In the data rows, the value 128 means zero.
Each row of this table is followed by its label. One hidden rule gives the labels. It looks at one to three of the table's principal directions, none of them among the few with the most spread.
[ 74 105 149 157 132 107  80 108 135  66 116  96  94 169 106 125 128 119  97 169  96 160 165 113 142  95 170  61 116
 139 141 107] 4
[117 105 163 164 121 114 131 169 164 146 131 120 108 157 123 143 103 134 119 186 125 142 128 129 109 127 132 120 146
  93 112 105] 4
[157 143 118 150 166 144 150 180 172 159 134 163 146 103 115 128 137 113 117 139 163 113 119 164  96 184 115 178 139
 100 119 134] 1
[100  63 172 132 149  79  86 107  78  44 106  69 107 212 137 159 127 149  46 149 126 174 147  46 122  87 144  16  26
 212 178 155] 3
[121 156 171 128  92 132 156 141 171 148 145 105  97 150 105 119  82 110 183 158  88 113 148 150 149  66 119 125 182
  85  92 105] 2
[151  97 159 110 101 157 119 147 123 112 148 143 133 147 114 139 143 156 133 109 123  94  84 140 114 135  97 156 147
 106 139 104] 2
[ 51 120 143 156 107 117  79  81 123  71 118  89  81 163 127 105 106 108 105 145  87 177 187 115 179  55 181  49 114
 142 133 108] 1
[158 115 153  73 106  98 112  86 123  54 106  94 106 174 119 135 140 117 135  72 107 132 103 107 136  78 124  54  48
 152 159 166] 3
[162 137 167 135 125 136 174 150 156 152 129 140 119 135 123 156 103 101 115 150 146 118 146 124 126 103 103 130 133
 129 118 152] 2
[136  96 117 125 109 133 137 147 121 127 145 171 127 153 131 155 156 153 114 145 146 112  87  98  96 155 126 130 104
 106 128 146] 2
[ 79 133  87 112 113 131  99  72  84 119 121 123 120 133 131  98 134 137 140 108  93 133 123 122 149 115 160  98 118
 146 136 134] 3
[169 118 116 111 136 134 137 131 133 132 110 150 149 125 134 135 153 125 107  89 159 121  93 125 106 149 119 127  75
 135 156 159] 2
[138 110  95  85  92 145  94  78 111 100 112 154 134 130 119 114 171 136 145  62 110 110  57 142 123 142 140 116  97
 108 158 134] 4
[130 124 140 120 119 126 158 137  75 170 143 149 134 128 132 151 120 166 136 170 133 105 111  94 121 135  93 164 152
 141 109 143] 1
[ 99 112 139 209 190 124 108 191 180 178 118 105 146 113 134 113  90 124  85 188 149 169 146 164  96 184 143 155 163
 105 121  72] 3
[170 151  94 113 125 165 149 153 147 140 151 192 158  76 122 135 179 135 151 102 146  91 113 148 120 165 104 204 160
 109 115 142] 2
[168 162  68 107 193 145 155 123 112 188 139 172 181  56 145 132 124 120 140 112 152 109  68 149  87 231  80 216 146
 146 102 179] 2
[132  77 164 147 127 126 116 155 109 122 114 116 128 164 132 141 132 149  73 126 162 131 124 120 112 136 133 105  97
 133 169 102] 2
[122 170  47 133 151 183 125 139 121 179 149 182 184  37 129  86 171 144 163  96 141  92 122 182 128 204 130 239 206
 107 116  94] 2
[194 135  98 103 151 136 163 150 134 167 131 188 159  94 125 153 155 132 136 117 161  95  58 138  78 207  87 189 119
 114 119 179] 1
[146 141 123 103  81 129 184 125 122 186 134 163 113 141 125 150 119 135 168 149 118  94  99 109 120 108 115 131 139
 104 102 167] 3
[134 118 131 131 163 113 122 119 149 100 110 115 117 160 103 141 128  96  96 139 125 129 129 130 101 145 145  76  94
 146 149 153] 2
[ 94 124 144 142 160  94  84 131  81  59 133  85 132 119 142 120 146 161 104 145 133 169 188  88 163 107 129 125 112
 186 134 108] 3
[171  76 218 129  96  86 165 182 148 136 111 104  99 216 108 179 110 149 111 182 144 116 101  87  89  91 106  74  83
 103 144 132] 3
[201 156 147 126 126 109 203 206 190 200 132 145 143 104 123 160 127 134 176 165 152 105 124 131  97 137  88 182 161
  92  91 144] 3
[113 159  51 129 185 141 111 100  76 129 129 160 171  49 141 114 172 133 113 110 147 129 154 128 138 192 135 182 146
 186 130 146] 3
[116 112 190 153 141  92 111 125 113  96 104  63 109 146 152 133  84 116  80 137 144 184 186 105 163  74 128  81  93
 172 144 112] 2
[127  83 167 137  92 104 124 111 144 118 104 125  88 186 130 159 101 113  96 156 123 155  95 100 114  99 140  58  77
 105 137 148] 3
[121 153  79 138 150 138 123 132 134 160 124 155 159  78 127 101 151 135 147 130 136 126 115 145 122 172 136 179 149
 111 118 119] 3
[ 99 109 165 173 153 106 114 159 135 127 132  83 123 139 140 134  93 136 101 180 133 163 171 117 130 122 132 120 151
 139 119  85] 4
[128 107 146  89  81 142 102  68  93  66 127 115 110 153 133 130 133 122 125  68 108 124 117 116 160  78 128  85 101
 145 156 128] 2
[146 135 141 130 120 142 135 161 137 131 126 129 141 115 117 123 155 143 133 110 138 110 162 141 141 109 125 151 149
 133 143 105] 3
[106 184 109 136 136 128 155 114 155 122 140 122 115 112 114 121 125  88 154 155 108 125 209 121 160  83 152 113 162
 143 101 140] 2
[189 117 128 134 163  99 157 200 177 121 124 154 141 135 115 166 175 133 107 150 179 118 116 112  72 179 119 135  80
 114 135 161] 3
[158 188  40  80  79 167 162  79 137 192 107 185 146  59 119  97 174 105 204  47 114  77 114 178 148 132 155 161 166
  98 129 147] 4
[209 131 102  62 100 144 159 129 109 136 131 207 153 105 114 153 195 156 161  81 148  69  35 121  97 170  79 185  99
 109 133 190] 1
[142 153 184 127 127 125 140 154 134  86 149  95 122 117 113 141 130 130 146 143 118 120 213 123 171  67 100 148 182
 160 115 101] 2
[180 126 161 104 107 126 163 139 149 154 115 129 127 144 128 141 109 117 139 105 141 113  88 134 114 111  97 124 100
 108 134 150] 2
[135 148  92 114 116 144 144  94 148 160 114 162 126 119 117 118 127  96 147 114 118 113  90 147 118 139 140 123 121
 100 123 159] 2
[ 91 144 148 175 183 117 112 156 132  78 144  98 124 119 121 126 128 118  89 177 138 157 232 114 155 112 140 127 148
 174 121 107] 1
[150 118 168 114  91 116 153 121 141 118 113 112  96 175 140 143 102 105 112 103 138 139 133 110 141  64 128  65  66
 130 142 161] 1
[111  89 163 100  65 109 147  69  57 143 104 103  82 209 162 147  73 131  97 108 122 143 105  73 146  51 136  25  44
 161 153 176] 1
[112 131 127 129 115 132 119 112 136 138 124 111 120 130 138 110 101 117 139 110 112 141 123 147 139 114 137 116 133
 115 124 115] 4
[128 145  99 141 123 174 136 170 169 183 148 170 150 103 102  94 142 138 168 127 125  84  91 192 105 178 129 201 191
  53 112  85] 1
[ 56 177  52 150 169 158 106  77 128 182 136 120 141  74 140  69  78  92 155 124  85 145 137 186 142 170 161 155 197
 127  94 110] 4
[111 117 113  97  83 152  96  86 133 141 121 128 113 152 102  90 116 128 179  87  73  99  41 187 117 141 142 117 148
  64 134  98] 3
[ 61  91 171 147  89 115  94  99 112  79 121  93  77 212 115 122 105 130  98 163  92 152 153  92 153  50 170  32  92
 129 146 110] 1
[104  99 224 161 119  61 145 140 125 103 111  44  79 204 149 168  60 123  83 204 126 190 208  48 154  20 132  25  81
 178 126 135] 3
[160 126 120  73  76 116 161  78 106 122 114 152 101 158 127 161 140 117 145 101 114 105  97  92 129  90 126  75  80
 141 134 200] 4
[149 188  58  91 166 146 130 112  88 132 139 162 170  41 114 103 184 138 174  83 130  86 136 163 140 189 111 214 177
 159 118 143] 3
[130  84 248 152 121  92 120 180 138  87 131  59 101 200  98 155  96 153 113 199 121 133 154 103 126  73 102  96 140
 121 136  68] 3
[127 111 140  89  96 124 107  87 117  70 120 113 106 179 109 123 142 126 137  93  98 116  98 115 134  88 138  68  79
 128 154 142] 2
[ 52 135  65 188 189 138  83 117 143 137 129 131 128 103 143  90 108 100  85 149 127 175 153 163 121 192 184 124 137
 129 117 114] 2
[140 120 141 113 125 111 132 116 106 110 112 131 125 146 107 140 150 135 123 143 131 114 120 100 123 118 125 108 101
 140 145 143] 3
[149 168  76 126 144 152 158 113 127 176 130 181 157  58 141 122 137 104 142 114 159 115 118 145 129 173 118 191 150
 116 108 151] 1
[166 108 109  91  81 152 130 104 139 149 111 163 127 135 118 130 146 121 149  67 123  92  49 166 103 154 132 123 119
  80 151 133] 4
[ 99 130  97 161 183 134 107 156 129 135 149 147 155 101 132 121 138 148 110 172 134 143 124 125 106 188 124 177 149
 135 108 124] 1
[145 123 175 147 120 139 144 165 167 142 136 119 131 133 115 139 111 124 133 155 130 119 141 139 125 107 108 148 169
 103 121  92] 2
[ 96  80 166 186 174  86 119 200  97 127 137  97 138 159 148 163 127 189  62 223 160 165 178  58 105 141 126 122 117
 178 131 107] 3
[154 107 172 136 117 125 150 176 152 151 136 131 124 152 112 158 120 146 131 168 129 109 112 125 101 130 101 143 154
 105 120 116] 4
[139  96 105 124 167 114 119 134  87 105 133 151 149 131 152 163 159 155  75 133 158 141 106  77  95 178 115 127  73
 182 142 178] 3
[130 118 194 150 126  83 129 150 167  91 116  62 103 162 130 148  99 114 117 166 123 168 191  99 146  59 133  72 117
 141 127 106] 4
[183 139 140  78  74 124 189 124 106 158 125 154 126 135 135 159 141 142 160 106 139  93 110  91 135  82  96 129 106
 134 126 178] 3
[139  98 109 111 128 136 109 121  94 119 128 145 147 129 149 130 149 154 108  87 149 127  77 119 109 166 119 137  89
 134 150 137] 3
[143 154  93 131 148 142 133 159 156 156 132 144 156  88 122 105 152 134 155 111 137 112 123 166 115 169 129 178 156
 105 121 113] 3
[114 130 152 138 115 129 132 127 144 122 133 123 102 153 113 129 106 112 129 152 111 127 141 132 137 100 132 107 138
 113 117 125] 1
[ 81 142 140 180 158 118  87 129 159  88 124  87 118 104 142 105 107 102 100 147 121 191 212 138 171  97 157 115 145
 147 119  91] 2
[132 110 145 120 124 132 109 130  82 117 135 132 148 114 126 128 147 169 131 132 138 116 103 117 131 145  99 173 147
 129 135  97] 2
[ 93 144  95 119  88 166  99  80 119 130 129 165 111 111 116  82 132 116 155  92 100 117  92 177 156 130 150 145 146
  78 121 115] 1
[164 152 136 103 109 138 162 139 186  96 148 129 113 151 106 140 141  93 159 106 119  96 147 135 127  90 128 103 124
 107 123 143] 2
[ 68 183  24 221 218 150 100 160 224 186 130 152 166  33 134  61 124  76 126 167 148 172 164 209 109 236 195 196 193
  64  89  73] 3
[111 146 100 108  89 138 129  87 101 145 120 126 121 113 138 104 128 126 160  88 112 120 139 139 162  99 150 119 141
 126 131 119] 3
[106 153  84  86 114 147  97  66  83  82 135 127 118 109 110 100 159 123 163  66  88  99 141 163 161 131 150 123 157
 150 138 124] 4
Here are more rows. What is the label of each one?
[ 77  90 172 139 107  93  79 101 153  41 109  56  62 227 110 122 103 102  96 130  82 167 162 119 143  54 187   0  66
 135 159 117] ~ 3
[135  95 147 168 157 108 141 152 127 145 102 137 127 149 145 159 118 120  48 166 180 160 138  91 104 143 136  97  66
 151 149 157] ~ 1
[140 106 158 101  98  97 145  81 106 113 103 114  97 179 130 167 108 113 112 139 111 138 115  74 128  74 126  47  71
 161 141 184] ~ 4
[106 111  79 174 209 134  95 168 105 110 161 171 173  76 155 140 167 161  71 170 178 154 125 105  94 239 119 205 134
 151 114 125] ~ 2
[151 111 198 174 190  77 144 210 143 152 118  83 146 129 136 165  99 158  90 216 158 166 167  92 102 135  86 151 135
 170 117 120] ~ 3
[ 85 163 112 136 136 126 117  89 152 102 135  97 107 126 117 108 105  86 151 143  83 143 181 137 158  91 160  93 160
 137 107 120] ~ 4
[134 143 134  89 131 106 114  89 125  68 120  93 102 155 102 117 128 102 150  95  99 119 127 143 138 109 135  78 100
 141 138 147] ~ 3
[160 168 105 119 135 148 177 150 134 171 149 174 151  83 127 136 142 126 157 136 149  95 129 132 124 150  99 196 164
 119  99 151] ~ 1
[134 174  51 109 147 159 151 105 135 185 148 176 151  72 145 104 114 102 167  96 130 110  75 169 111 196 116 189 151
 100  91 163] ~ 1
[ 78 148 116 169 184 134 110 152 115 116 153 113 137 106 134 108 120 133 102 161 132 149 197 130 146 142 137 154 160
 166 112 108] ~ 1
[ 97 121 165 120  61 116 135 103 117 125 115  94  79 183 116 129 107 131 147 140  84 126 167 110 166  31 158  54 133
 130 134 118] ~ 3
[115 151  62 114 118 170 122 102  83 155 143 177 152  69 145 103 159 144 145  79 133 107 120 152 148 164 133 188 162
 133 124 129] ~ 2
[155 128  96  98  61 160 142  97 155 192 105 172 122 120 117 108 129 110 177  71 116  89  39 190 112 150 143 138 141
  40 135 120] ~ 4
[171 140 134  76  78 149 149 100 116 156 113 132 135 119 111 118 136 128 182  68 113  78  88 161 137 109 110 142 153
 105 145 116] ~ 3
[ 53 188  29 216 247 141 114 149 158 170 143 142 164  40 156  80 114  87  86 174 160 183 215 159 129 215 179 181 165
 154  90 122] ~ 1
[191 131  96  78 101 145 152 122 114 178 108 162 168  93 155 123 155 148 153  42 154 107  56 136 114 148 100 166  91
 123 149 161] ~ 3
[ 85 150  85 195 186 152 102 149 167 131 125 129 145  79 140  98 135  95  79 130 150 166 214 164 144 156 177 142 154
 147 133  99] ~ 2
[184 118 151 119 135 157 147 180 112 149 144 156 163  96 130 149 151 162 121 104 165  92 114 145 114 164  73 209 163
 139 137 117] ~ 2
[120 184  52 146 181 168 127 140 129 147 154 181 182  28 129  98 175 125 143 123 153 112 159 156 137 195 127 233 191
 131 105 115] ~ 1
[ 91 147  79 120 162 149  93 112  56 120 146 123 157  79 133  94 156 163 136  95 119 112 157 152 149 172 133 180 179
 178 134 100] ~ 3
[118 155  90 117 133 124 139  99 107 141 135 133 127  98 137 127 124 116 151 125 120 124 144 131 139 143 136 138 155
 142 108 141] ~ 4
[103 151 111 101  74 162  98  63 101 108 117 140 109 109 114  82 141 115 161  62  93 114 128 172 186  86 149 127 146
 111 140 111] ~ 1
[151 127 113 122  95 132 151 152 190 160 130 164 114 149 104 129 137 117 167 138 123  99  66 157  89 154 140 129 128
  38 112 129] ~ 3
[101 127  86 145 166 135  89  93 146 110 112 130 128 118 138 100 118  87  92  99 131 162 110 157 119 170 162 102  88
 127 140 141] ~ 1
[120 108  78 106  96 150 109  84  86 164 115 166 142 112 143 111 144 149 139  84 125 115  50 142 116 171 139 144 120
 103 143 128] ~ 4
[129 119 178 144 126 107 135 153 164 111 114  90 113 172 108 133 116 119 118 160 125 137 161 111 129  76 138  80 108
 125 141 113] ~ 3
[128 123 152 190 176 127 122 209 199 100 150 124 129 125 124 139 133 114  85 172 162 152 189 142 114 150 136 147 142
 114 118  97] ~ 2
[135 141  72  78 127 121 119  68  92 114 125 127 132 110 139 123 141 120 158  71 109 116  97 135 126 158 136 115 116
 150 131 159] ~ 4
[ 99 149 147 140 126 133 151 138 100 133 148 117 111 138 121 130 113 134 128 163 118 116 199 111 159  84 128 126 164
 162 113 126] ~ 1
[ 88 107 151 140 110 112 104 124 117  62 138 109 105 175 124 133 145 145 108 160 115 148 167  73 150  69 152  74  95
 143 137 119] ~ 2
[ 97 166  79 107 110 154 120  87  81 126 140 148 133  87 131  97 153 137 160  93 107 111 157 138 173 115 142 155 163
 149 121 128] ~ 2
[ 74 137 105  90  64 143 106  24  67 126 118 118  98 140 125 100 109 121 169  95  62 117 117 130 176  73 157  82 150
 135 130 125] ~ 4
[131 100 163 129 138 112 113 138 112 102 130  85 133 148 146 142 113 145 106 124 132 148 140 106 128 114 113 110 116
 161 142 111] ~ 4
[103 128 103 148 113 119 139 109 119 161 114 140 115 120 160 133 113 117 108 139 139 159 150 107 141 116 158 103 111
 136 120 149] ~ 4
[ 97 119  77 136 163 150 111 132  84 124 153 162 156 117 132 125 164 161 103 139 135 114 120 109 108 184 134 158 131
 159 133 139] ~ 1
[160 130 164 108 120 127 165 175  81 137 150 118 143 128 132 153 145 179 138 127 146  93 167 101 139 103  85 165 154
 174 131 125] ~ 3
